Here is a table of points, one per row:
[-4.599 -1.409 -2.083 -0.928 -1.827 -1.535 -0.040 -1.822 -0.571  0.079
 -0.902 -0.304 -0.758 -0.196  0.059 -0.622 -0.128 -0.240 -0.114 -0.362
 -0.431 -0.464  0.186 -0.225]
[ 0.425  0.983  0.506 -0.038 -0.273  1.043  0.377  0.091 -0.239 -2.656
 -0.066 -0.087 -0.991  1.064  0.501  0.809 -0.756 -0.722  1.666 -0.795
 -2.024 -0.581 -0.257  0.229]
[ 0.762 -0.277  0.262  0.283 -0.151  0.253 -0.033  0.450  0.520  0.898
 -0.010  0.758  0.112  0.291 -0.224  0.361  0.176 -0.053  3.768 -0.101
  2.595  0.113  4.540 -0.442]
[ 0.521  0.283  0.651 -0.080 -0.196  0.289 -0.440  0.028 -0.072  0.426
  0.951 -0.060  0.812  0.793  1.498  1.188  1.471  0.168  1.064  0.343
  0.086  1.832 -0.075  5.326]
[ 0.303  0.448  0.829 -0.006  0.311  0.330  0.633  0.294  1.106  1.099
  1.619  0.598 -1.356 -1.216  0.229  0.912 -1.299 -0.746 -0.450 -0.954
 -0.630  1.489 -0.469 -0.326]
[ 0.520  0.394 -0.181  0.619  0.226  0.968  0.467  1.564 -1.325 -0.097
 -0.246 -1.970  1.135  0.517 -0.060 -0.042 -1.254  1.093 -0.405 -0.515
 -0.919 -0.065  1.950 -0.513]
[-0.111  0.728  0.724  0.175  0.333  0.184  0.608 -1.346 -0.468 -0.240
  0.149  0.834 -1.158  0.049  1.162  0.623 -0.688 -0.244 -1.987 -0.951
  2.932 -0.274  2.524 -0.126]
[ 0.658  0.558  1.188  1.391 -1.198 -1.759  0.747  1.046 -1.072 -0.695
  0.336 -0.826 -1.740 -1.305 -0.788 -1.402 -0.485 -0.397 -0.255 -0.401
 -0.082  0.298 -0.002 -0.306]
[ 0.527  0.159  1.006  0.146  0.148  1.253  0.915 -2.492 -2.573 -0.573
 -0.527  0.111 -0.709  0.402 -2.620  1.146 -0.659 -0.936 -0.163 -0.140
 -0.786 -0.284 -0.790 -0.213]
[ 0.464  0.349 -0.292 -0.515  0.262  0.736  1.281 -0.116  0.253  1.767
 -0.001  0.138  0.197  0.862  1.823 -1.633 -1.255  0.737  0.258 -1.589
 -0.354 -0.139 -1.289  0.286]
[-0.203 -0.244 -0.598  1.704  0.413 -0.268 -1.470 -0.847  1.492  1.708
 -2.291 -0.562  1.163 -0.390 -0.971  0.881 -1.835 -0.215 -0.415 -1.219
 -0.668  0.665 -0.521 -0.045]
[ 0.823  0.008 -1.023 -0.412 -0.570  0.464  0.999 -0.102  1.185  0.321
  0.381  0.881  1.234  0.174  1.463  0.782  0.284  0.736 -0.906  1.233
 -1.112  0.867  0.481 -1.624]
[-2.499 -3.848 -0.871 -3.707 -1.165  0.559 -0.829  1.362  1.115 -0.822
 -0.779 -1.244 -0.168 -0.149 -0.468 -0.501 -0.494 -0.680 -0.032 -0.378
  0.037  0.049 -0.076  0.441]
[-1.316  1.215  0.577 -0.313  0.750  0.396  0.549  0.544 -0.406  0.181
  1.273  0.231  0.306 -2.612  0.834  0.920  0.495 -0.153 -0.054  0.378
 -1.183 -0.827  1.029  0.437]
[ 0.804 -2.040  0.797 -1.629 -1.155 -1.747 -1.993 -1.400 -1.297  0.432
 -0.080 -3.078 -0.719 -0.868  0.076  0.303  0.618 -0.208 -0.528 -0.217
 -0.191 -0.090 -0.278 -0.559]
[-0.696 -1.397  1.525  0.567 -1.081 -1.598 -0.274 -0.805 -1.369 -1.853
 -0.900 -0.191  0.041 -0.258 -0.054 -0.382 -0.153 -0.486 -0.659 -0.289
 -0.458 -0.050 -0.118 -0.240]
[-0.292 -0.058  1.316  0.507  0.619  0.103  1.142  0.287  2.051 -1.310
 -0.202 -0.779  0.347  0.272 -0.156  0.526 -0.835  1.792 -0.801  0.196
  2.026 -0.912 -0.987  1.155]
[-0.321 -0.602  1.300 -0.092  1.815  0.352  0.211  0.005  0.118  1.261
 -0.414 -0.214 -0.644  0.891 -0.953 -1.490 -0.540  1.171  0.046  1.176
 -0.768 -0.604 -0.173  0.968]
[ 0.423 -0.139  0.172 -0.191  0.735  0.055  0.168  0.362 -0.743  0.122
  1.951  0.846  2.342  1.381 -0.216 -2.204 -0.834 -1.181 -1.068  0.980
 -0.266  0.347 -0.188 -0.558]
[ 0.957 -0.752 -1.871  0.725  0.685  0.179  0.670  0.480  0.231  1.005
  0.722  0.688 -0.083 -0.847  0.376  1.653  0.279  0.506 -0.372  1.292
 -0.283 -1.562  0.198  0.366]
[ 0.613  0.092  0.972  0.911 -0.136  1.039  0.468  0.033  0.705  0.578
  0.268 -1.215 -0.209  0.776  0.677 -0.357  0.282 -0.924 -0.415  0.982
 -0.768 -1.546  0.343 -0.887]
[ 1.671  1.653 -1.679 -2.568  0.631 -1.931  0.006  0.634  0.128 -0.189
 -2.828 -0.826 -0.281 -0.051 -0.241 -0.621 -0.151 -1.768 -0.269  0.301
  0.023 -0.670 -0.395 -0.195]
[ 0.159  1.006  1.086 -0.794  0.178 -0.549 -1.021  0.440  0.833  0.069
 -0.146  0.558  0.230  0.494 -1.410 -0.731  2.780  1.367 -0.753 -1.620
  0.091 -1.635 -0.593 -0.390]
[-0.277  0.354 -0.028  1.935 -1.287 -0.208 -0.096  0.191  0.667  0.359
 -1.488 -0.079  1.019  0.865 -0.469 -0.493  1.610  0.619  0.228  1.830
 -0.333  0.613 -0.578  1.277]
[ 0.446 -0.088 -0.831  0.402  0.887 -0.317  0.539 -2.412 -0.660 -1.576
  1.341  0.435 -0.839 -1.261  0.914  0.594  0.021 -0.069  3.116 -0.359
  1.539 -0.226 -0.991 -0.817]
[ 0.463 -0.180 -0.333 -0.227  0.635 -1.110  1.113  0.343 -0.679  0.362
  0.260  1.506  0.572  0.934 -0.994 -0.144  1.114  1.559 -0.230  0.174
 -1.049  2.200  0.199  1.505]
[-0.848  0.611  0.002  0.291  1.169  0.552  0.493  0.977 -0.125  0.798
  0.444 -0.554  2.027 -1.478 -0.517 -0.690  1.640 -0.817  0.852 -1.179
 -0.031  0.523 -0.345 -1.181]
[-0.068 -0.328 -1.251  0.922  0.380 -0.862 -0.828  0.145  1.621  0.428
  0.447 -0.065 -0.673  0.160 -1.594 -0.791 -0.120 -0.384 -0.283  0.313
 -0.778 -1.084  0.039  0.526]
[-0.793  0.709  1.001 -0.219  0.568 -0.219 -0.355  0.502 -0.084  0.661
  0.589  0.155  1.110  0.872  0.852  1.847 -1.113  0.989  2.319  1.600
  1.485 -0.319  0.458 -1.205]
[ 0.609  0.154  0.637 -1.069 -3.415 -1.196 -1.228  1.000  0.637  0.424
  0.279  1.596  0.586 -0.804 -1.091 -0.212 -1.131  0.620 -0.116 -0.045
 -0.053 -0.788 -0.827 -0.380]
[-0.520  0.275  0.578 -0.268  0.772  0.273 -1.528  0.356  0.822 -0.107
 -0.273  0.801 -0.978  1.728  0.515 -0.300  1.937  1.360 -0.688  1.492
 -0.900  2.792  0.454 -1.246]
[-0.293  1.240 -3.066  0.913 -0.014 -0.041 -2.965  0.519 -1.251 -1.087
  1.307 -0.682 -0.736  0.419 -0.210 -0.504 -1.142 -0.393 -0.934 -0.787
  0.355 -0.331 -0.485 -0.018]
[ 0.321  0.601 -2.129  0.131 -0.407  1.201  1.216  0.403  0.315  0.350
 -0.268 -1.173  0.385  0.448 -0.725  0.592  1.534  0.926 -0.411  1.760
  1.740  2.243 -1.307 -0.262]
[-0.145 -0.583  0.839  0.844  0.346  0.959  0.129  2.003 -0.783  0.005
 -0.372  2.162 -1.094 -1.210  1.083  0.936 -0.076 -0.985 -0.630 -0.575
  1.738 -0.507 -1.645 -0.156]
[ 0.366 -0.295  0.524  0.828  0.362  0.143  0.584 -0.288  0.849 -0.586
  0.748  0.865  0.000  1.410  1.472  0.871  1.150 -2.027  0.063 -1.467
 -0.268 -0.930 -0.191 -0.700]
[ 1.146  0.417 -0.259 -0.237  0.650  2.010 -0.216 -2.425 -0.931 -1.544
 -1.274  0.748 -0.481 -2.158  0.227 -1.825 -0.442 -0.013 -0.444 -0.110
 -0.312 -0.144  0.178  0.099]
These points spread out most along one direction. Take the direction at right angles to it along which they spread out most. Then take the direction at right angles to both along which they spread out most. Go by this last direction. Where along it does each point below lie, from 0 to 99? The average is 50, and the first point in the table lies past the average. One standard deviation of the points above along it is 16.
[ 0.823  0.008 -1.023 -0.412 -0.570  0.464  0.999 -0.102  1.185  0.321
  0.381  0.881  1.234  0.174  1.463  0.782  0.284  0.736 -0.906  1.233
 -1.112  0.867  0.481 -1.624] 49
[ 1.671  1.653 -1.679 -2.568  0.631 -1.931  0.006  0.634  0.128 -0.189
 -2.828 -0.826 -0.281 -0.051 -0.241 -0.621 -0.151 -1.768 -0.269  0.301
  0.023 -0.670 -0.395 -0.195] 41
[ 0.957 -0.752 -1.871  0.725  0.685  0.179  0.670  0.480  0.231  1.005
  0.722  0.688 -0.083 -0.847  0.376  1.653  0.279  0.506 -0.372  1.292
 -0.283 -1.562  0.198  0.366] 52
[ 0.321  0.601 -2.129  0.131 -0.407  1.201  1.216  0.403  0.315  0.350
 -0.268 -1.173  0.385  0.448 -0.725  0.592  1.534  0.926 -0.411  1.760
  1.740  2.243 -1.307 -0.262] 49
[ 0.423 -0.139  0.172 -0.191  0.735  0.055  0.168  0.362 -0.743  0.122
  1.951  0.846  2.342  1.381 -0.216 -2.204 -0.834 -1.181 -1.068  0.980
 -0.266  0.347 -0.188 -0.558] 32
[-0.145 -0.583  0.839  0.844  0.346  0.959  0.129  2.003 -0.783  0.005
 -0.372  2.162 -1.094 -1.210  1.083  0.936 -0.076 -0.985 -0.630 -0.575
  1.738 -0.507 -1.645 -0.156] 48
[-0.068 -0.328 -1.251  0.922  0.380 -0.862 -0.828  0.145  1.621  0.428
  0.447 -0.065 -0.673  0.160 -1.594 -0.791 -0.120 -0.384 -0.283  0.313
 -0.778 -1.084  0.039  0.526] 43
[ 0.658  0.558  1.188  1.391 -1.198 -1.759  0.747  1.046 -1.072 -0.695
  0.336 -0.826 -1.740 -1.305 -0.788 -1.402 -0.485 -0.397 -0.255 -0.401
 -0.082  0.298 -0.002 -0.306] 35
[-0.793  0.709  1.001 -0.219  0.568 -0.219 -0.355  0.502 -0.084  0.661
  0.589  0.155  1.110  0.872  0.852  1.847 -1.113  0.989  2.319  1.600
  1.485 -0.319  0.458 -1.205] 80
[ 0.303  0.448  0.829 -0.006  0.311  0.330  0.633  0.294  1.106  1.099
  1.619  0.598 -1.356 -1.216  0.229  0.912 -1.299 -0.746 -0.450 -0.954
 -0.630  1.489 -0.469 -0.326] 43
